One turn moves each row of this set onto another row. After a few examples, where does it send each row asked below?
K_858: [  6 -54  10 -43  14 -18 -12  36  20  45  25   8  42  57 -29]
K_466: [-15   8  39  10   6 -18  24  19 -25 -11 -59  50 -13  35 -20]
K_90: [ 15   8  37  13 -24   5  -5  -1 -49 -18 -25  17  -4  51 -23]
K_874: [ 15 -25  56  41  19 -23  36  10  40  28  -4  -3 -30 -58 -20]
K_38: [ 41 -12  25 -19 -22 -14 -60  37   5  -7 -21  11  37 -22  -3]
K_836: [  3  18  63  -7  11  -7  21  -3 -21 -14 -50  34  -4  39 -14]
K_625: [  3 -16  26  15  29 -52 -54  61  12  18 -53  13  -3  32 -14]
K_137: [ 52   0  -7 -32 -58  -5 -15  13  39  35   1 -15 -14  -8 -47]
K_558: [ 21 -41 -25 -21  37  -1  19  -7 -36  61   9   9  -2  41 -28]
K_30: [-14  27  32  11 -27 -34  23  29  -5 -21 -44  29  13  22  -5]
K_727: [  2 -58   6 -50  26   6 -15   8  39   8  17  14  34  40  -7]
K_125: [-22 -40  42  12  16 -56 -23  66  19   6 -38  30   4  46 -35]
K_498: [ 17  25  11 -13 -59 -13 -16  20  32  36  32  -1 -17  -3 -51]
K_842: [-12 -24  73 -14  22  -7  17  37  52  33 -23  13 -35 -36 -51]
K_773: [ -2 -32  65  38  49 -49  14  15  23   3 -20  -9 -31 -36 -44]
K_513: [ 34 -56   2   8  50 -27 -41   5  41 -12  18 -27  -5  -1 -51]
K_544: [ 33  12  18 -17 -72  -5 -13  20  23  41   7   4   1 -26 -43]
K_784: [ 27 -28 -29   6   3 -36  32 -30 -42  36   2 -13 -15  37 -25]
K_969: [ 32 -48 -13   0  51 -21  18   9 -33  63   2 -19 -16  44 -25]
K_92: [  6  -3  47  13  -5 -37  54 -16 -32 -11 -46  14  -1  24  -6]
K_270: [ 46   0 -24 -33 -55  -8   5   9  30  34  14  -2  21  -7 -31]
K_437: [ 23 -66  23  -3  49 -18 -58  -1  19 -16   8  -6  -9 -16 -42]
K_395: [ 33 -64 -15  -9  51 -27  23 -19  -7  56   6 -20  -6  30 -42]
K_41: [ 38 -45 -26  -8  53   0   5  10 -29  51  16  22 -29  20 -43]
K_6: [ -1 -60  61  25  24 -24   7   4  26  27   6  -7 -39 -51 -56]
K_718: [ 28 -80   7  18  23   5  12  -8 -57  27  -9   1  -8  23 -14]
K_235: [ 16 -34 -22  21  33 -26  31 -18 -24  65 -13 -11 -20  40 -10]
K_403: [ 20 -52 -46   0  27 -12   7  -4 -40  51   1  10 -20  26 -12]
K_686: [  5  -2 -10 -29 -26  -3 -12  46  39  67  18   5 -27 -22 -47]
K_46: [ -9   5  33  -1 -20 -10  37  22  -6 -31 -42  39  -3  46  -7]
K_370: [ 29  36  11 -27 -36 -25  28  11  47  28  11   6 -15 -24 -49]
K_948: [ 11 -34   1 -45   7 -14  -1  18  30  22  12 -14  54  61 -17]
K_749: [ 14 -32  28  13  28 -47  44  18  35  43  -5  -2 -39 -58 -40]
K_726: [ -9 -41  67  24  31 -27  14  23  26   8  -2 -16 -33 -56 -21]
K_425: [ 13 -71  68  18  19 -27  26  20  34  43 -13   4 -29 -48 -38]
K_796: [ 42  -7  31  -2 -18 -22 -27  51  28 -16 -27   1  47 -23   4]
K_822: [ 49  20  -4   2 -42  -7   6  -3  51  39  15  -5 -23 -15 -45]
K_324: [ 27 -27  37   0 -19 -17 -38  56  12  14  10   4  50  -7  19]
K_788: [ 12  -7  17 -35 -74  -3 -21  -1  14  48  15  -7  -4   7 -44]
K_440: [-22 -67  74  23   9 -35   1  11   5  36 -20  -8 -37 -34 -35]
K_133: [ 31 -67  31  11  26 -27 -53   7  45 -12  -1  -2 -18  28 -60]
K_207: [-19 -44  23  28  32 -64 -14  56  21   0 -51   1   4  37 -21]
K_541: [ 11  19  49  -5   3   4  21  34 -17 -15 -38  65  -5  15 -16]
K_62: [ -8  15  32  10 -11 -11  48 -15  -1  -2 -43  25  -4  47   1]

K_46 -> K_137
K_403 -> K_425
K_948 -> K_513
Where do these go?
K_874 -> K_62
K_544 -> K_558
K_858 -> K_437
K_133 -> K_625
K_749 -> K_92
K_686 -> K_718
K_788 -> K_41
K_395 -> K_773

